In the rows, 128 means zero.
Rotation paths and how fast each direction turns (deg/step):
Each turn is a multiple of 5 degrees from 10 to 175, or 0.
Each row of a path follows its step; steps can be skipped.
path 1
step 0: [124 126 134 123 122 137 140 116 127 127 123 115 129 128 128 128 132 131
 130 133 121 129 125 131 124 127 127 136 121 123 117 135 131 124 130 118
 132 118 132 124 123 120 129 131 132 128 131]
step 1: [130 131 129 126 130 139 129 124 136 119 128 117 123 131 135 133 126 128
 133 118 119 134 128 134 122 136 119 136 135 128 132 127 134 126 133 128
 133 131 124 121 137 121 120 126 122 125 130]
step 2: [125 119 129 134 129 139 134 127 124 132 127 121 134 125 127 121 137 131
 129 116 124 119 125 130 119 132 124 128 133 136 129 137 131 124 118 130
 129 130 134 119 122 120 125 131 123 125 122]
step 3: [134 130 130 132 124 138 134 126 128 125 126 121 125 118 124 133 126 132
 122 127 125 128 116 123 132 136 127 138 127 114 133 131 137 127 125 136
 125 131 126 124 123 119 125 123 135 120 121]
step 4: [125 130 131 130 132 133 139 116 130 128 126 129 129 121 137 116 127 127
 130 118 121 135 116 129 132 140 123 127 128 132 126 120 128 131 128 137
 128 127 132 123 134 122 138 129 130 131 123]
step 5: [121 126 129 132 132 133 127 122 134 126 120 122 123 130 131 124 128 142
 128 126 123 128 115 123 125 132 125 133 131 130 124 137 134 142 128 132
 128 119 127 128 115 131 130 128 126 120 132]
step 6: [125 139 125 125 135 133 144 128 137 128 113 129 128 135 132 122 125 133
 132 132 121 127 125 129 131 134 123 131 123 122 136 137 128 123 123 129
 130 131 125 123 129 118 129 125 127 125 134]
step 7: [130 131 123 136 136 129 124 123 130 128 118 127 128 133 134 124 126 126
 131 118 122 130 122 125 124 138 120 128 122 127 121 125 136 125 118 128
 122 134 131 126 124 134 120 122 115 124 119]
step 8: [118 140 131 139 130 127 128 130 125 133 122 121 127 123 128 124 130 133
 125 134 121 124 113 124 118 129 122 134 129 124 125 129 122 121 119 122
 128 132 124 125 119 124 133 127 133 130 121]
step 9: [129 130 135 123 131 130 128 127 128 122 114 126 122 133 127 136 130 127
 126 125 119 136 115 123 131 132 121 136 121 125 121 126 126 125 125 122
 127 126 135 123 140 127 137 123 133 121 125]
step 10: [121 126 125 131 130 129 122 128 120 125 124 132 123 132 141 118 124 130
 123 119 115 133 125 121 120 130 121 132 140 129 125 134 126 134 128 120
 131 137 130 124 131 122 133 129 124 126 132]
step 11: [127 131 129 123 131 131 127 129 125 128 124 127 129 128 131 123 130 126
 132 127 126 123 125 117 122 129 126 137 128 123 120 145 136 119 120 122
 126 123 140 126 121 122 126 127 138 119 137]
Speeds:
[128 130 129 131 125 126 128 127 126 128 125 128 130 129 126 129 130 129
 128 129 130 127 128 125 129 128 130 131 128 128 130 130 129 126 131 128
 131 125 127 128 126 127 128 128 128 128 129] -> 130
path 2
step 0: [130 130 135 126 112 123 126 129 121 116 124 136 132 134 129 126 127 139
 134 120 122 127 126 131 126 132 124 134 132 133 124 125 118 128 126 132
 125 131 131 125 130 129 127 132 126 129 132]
step 1: [132 124 128 132 124 133 130 130 129 125 131 124 139 131 130 131 130 141
 133 124 123 125 130 136 121 117 123 124 129 132 130 122 121 127 130 121
 123 120 130 127 131 127 127 120 121 122 130]
step 2: [118 126 131 132 126 128 130 125 120 130 131 124 133 129 130 138 124 126
 129 124 130 124 135 127 119 127 117 130 135 123 117 124 122 129 128 120
 131 128 132 131 128 127 128 128 119 131 138]
step 3: [130 128 132 131 115 132 129 121 126 123 124 131 130 126 132 139 133 134
 131 132 125 126 141 127 128 134 124 134 124 134 128 127 127 128 130 122
 133 132 136 125 134 130 130 134 121 134 125]
step 4: [130 124 122 122 124 137 131 123 132 131 132 121 130 133 124 136 133 132
 126 126 125 117 135 132 119 124 121 120 130 131 130 132 124 132 126 127
 123 126 130 132 132 134 131 132 122 132 117]
step 5: [122 129 134 127 124 121 132 126 124 125 128 125 127 134 125 131 124 124
 129 122 125 116 128 125 123 121 128 129 138 132 123 131 125 126 131 132
 128 138 128 130 132 139 128 137 117 134 128]
step 6: [134 131 137 136 125 127 127 126 128 116 126 128 134 129 132 129 126 134
 131 125 118 127 128 129 126 127 133 123 120 132 132 132 130 126 129 127
 126 130 133 134 132 134 137 131 113 126 124]
step 7: [124 126 132 123 128 131 129 130 124 123 132 123 133 129 128 124 125 134
 133 123 125 129 129 132 115 134 124 117 134 126 128 131 120 140 122 128
 130 124 127 140 125 131 133 128 120 126 128]
step 8: [127 128 132 125 121 122 125 128 123 119 128 130 127 125 131 128 123 137
 131 126 120 135 135 125 118 129 127 133 139 136 121 128 123 133 133 125
 129 133 125 124 130 137 120 128 124 129 133]
step 9: [138 131 130 131 122 126 123 124 128 131 131 128 134 131 130 133 130 135
 122 123 120 131 141 132 122 126 124 132 124 129 130 124 121 127 128 124
 119 121 126 131 132 131 130 123 117 123 128]
step 10: [122 130 136 129 123 130 130 131 129 136 135 125 130 129 130 129 135 124
 132 125 130 122 135 132 122 129 118 127 134 127 126 120 115 129 128 123
 132 127 121 135 133 131 130 129 119 136 133]
step 11: [133 129 132 132 126 130 125 128 127 122 131 131 126 128 135 140 131 131
 131 130 122 126 131 130 123 129 125 125 126 135 117 126 127 125 125 121
 129 139 128 121 137 132 128 132 122 141 126]
Speeds:
[130 131 128 128 127 125 127 127 127 128 126 130 128 129 130 131 126 127
 128 127 126 128 129 127 128 130 130 132 125 130 126 130 130 127 127 129
 128 127 129 126 128 126 130 130 128 128 129] -> 125
[127 128 129 129 129 127 128 129 125 125 129 129 130 130 130 126 125 129
 130 125 126 129 126 128 128 128 129 126 131 129 129 128 128 129 129 128
 129 127 131 128 128 126 130 125 130 126 128] -> 55
path 3
step 0: [133 134 136 128 136 131 122 127 137 125 120 135 129 128 134 127 123 137
 131 129 126 130 127 123 126 132 142 133 127 123 123 128 125 117 125 128
 138 133 130 129 124 127 131 132 129 111 128]
step 1: [130 131 134 135 127 131 111 129 132 125 125 133 119 121 123 135 119 125
 123 125 127 121 126 130 138 130 140 127 132 123 125 126 125 128 131 127
 131 120 135 129 127 138 130 127 130 120 120]
step 2: [122 132 132 136 123 128 119 141 117 119 116 121 122 120 132 129 127 125
 122 127 125 126 128 127 129 129 130 133 124 118 122 141 127 125 132 125
 126 123 128 124 124 130 128 129 125 120 129]
step 3: [125 132 121 131 128 124 129 132 123 120 121 128 130 126 126 139 127 130
 132 131 132 128 128 128 130 121 132 126 126 121 133 142 122 110 125 123
 131 137 137 126 125 128 136 125 134 119 127]
step 4: [129 139 133 129 126 124 127 141 133 118 129 126 126 129 122 130 117 133
 127 128 130 126 127 128 125 128 142 131 132 132 131 128 135 118 128 130
 131 129 136 129 136 118 131 125 135 120 124]
step 5: [127 138 130 130 129 125 128 135 138 126 129 124 124 122 130 140 126 120
 119 120 131 125 122 134 129 131 140 128 133 125 127 131 123 123 132 133
 117 121 126 121 120 123 127 125 129 122 123]
step 6: [124 128 125 133 124 133 131 137 132 122 129 124 121 119 130 133 130 127
 118 134 125 116 125 137 125 132 135 138 121 127 120 138 118 123 127 130
 127 141 128 126 123 127 129 127 129 127 132]
step 7: [127 136 130 132 128 135 127 129 128 118 123 124 134 133 122 132 127 133
 120 127 135 129 118 128 129 132 137 137 126 124 134 127 120 121 118 134
 132 141 130 123 128 133 141 131 129 126 130]
step 8: [130 141 129 127 127 130 121 133 136 123 130 131 129 124 121 130 128 122
 116 130 127 131 138 119 130 137 139 133 132 124 125 123 125 124 118 129
 132 125 133 121 133 126 136 118 126 124 130]
step 9: [126 126 134 136 139 131 125 136 130 125 127 120 126 119 122 138 128 121
 120 121 134 126 129 121 128 133 134 126 122 122 122 133 119 130 129 128
 128 131 131 126 133 128 121 115 120 123 127]
step 10: [129 134 128 142 124 132 132 133 118 121 126 121 126 127 125 136 136 128
 121 133 135 121 137 128 131 136 129 126 126 130 130 137 128 126 124 129
 125 142 128 128 130 133 126 125 132 122 120]
step 11: [121 129 123 138 122 122 134 135 131 121 132 126 134 133 122 126 130 132
 126 128 136 131 129 123 130 142 133 134 120 131 141 128 129 116 122 126
 128 127 132 120 128 127 128 123 127 120 124]
Speeds:
[128 130 126 128 129 129 130 130 128 129 128 127 128 123 127 130 127 128
 126 129 128 132 127 129 130 128 126 129 127 127 125 131 128 129 131 129
 128 126 127 130 128 129 126 128 126 131 126] -> 100
[126 126 127 128 128 126 129 126 126 126 126 125 128 129 130 129 129 124
 126 128 125 126 127 128 127 129 128 129 129 128 125 128 128 129 129 127
 124 130 129 129 128 132 126 127 129 128 129] -> 95
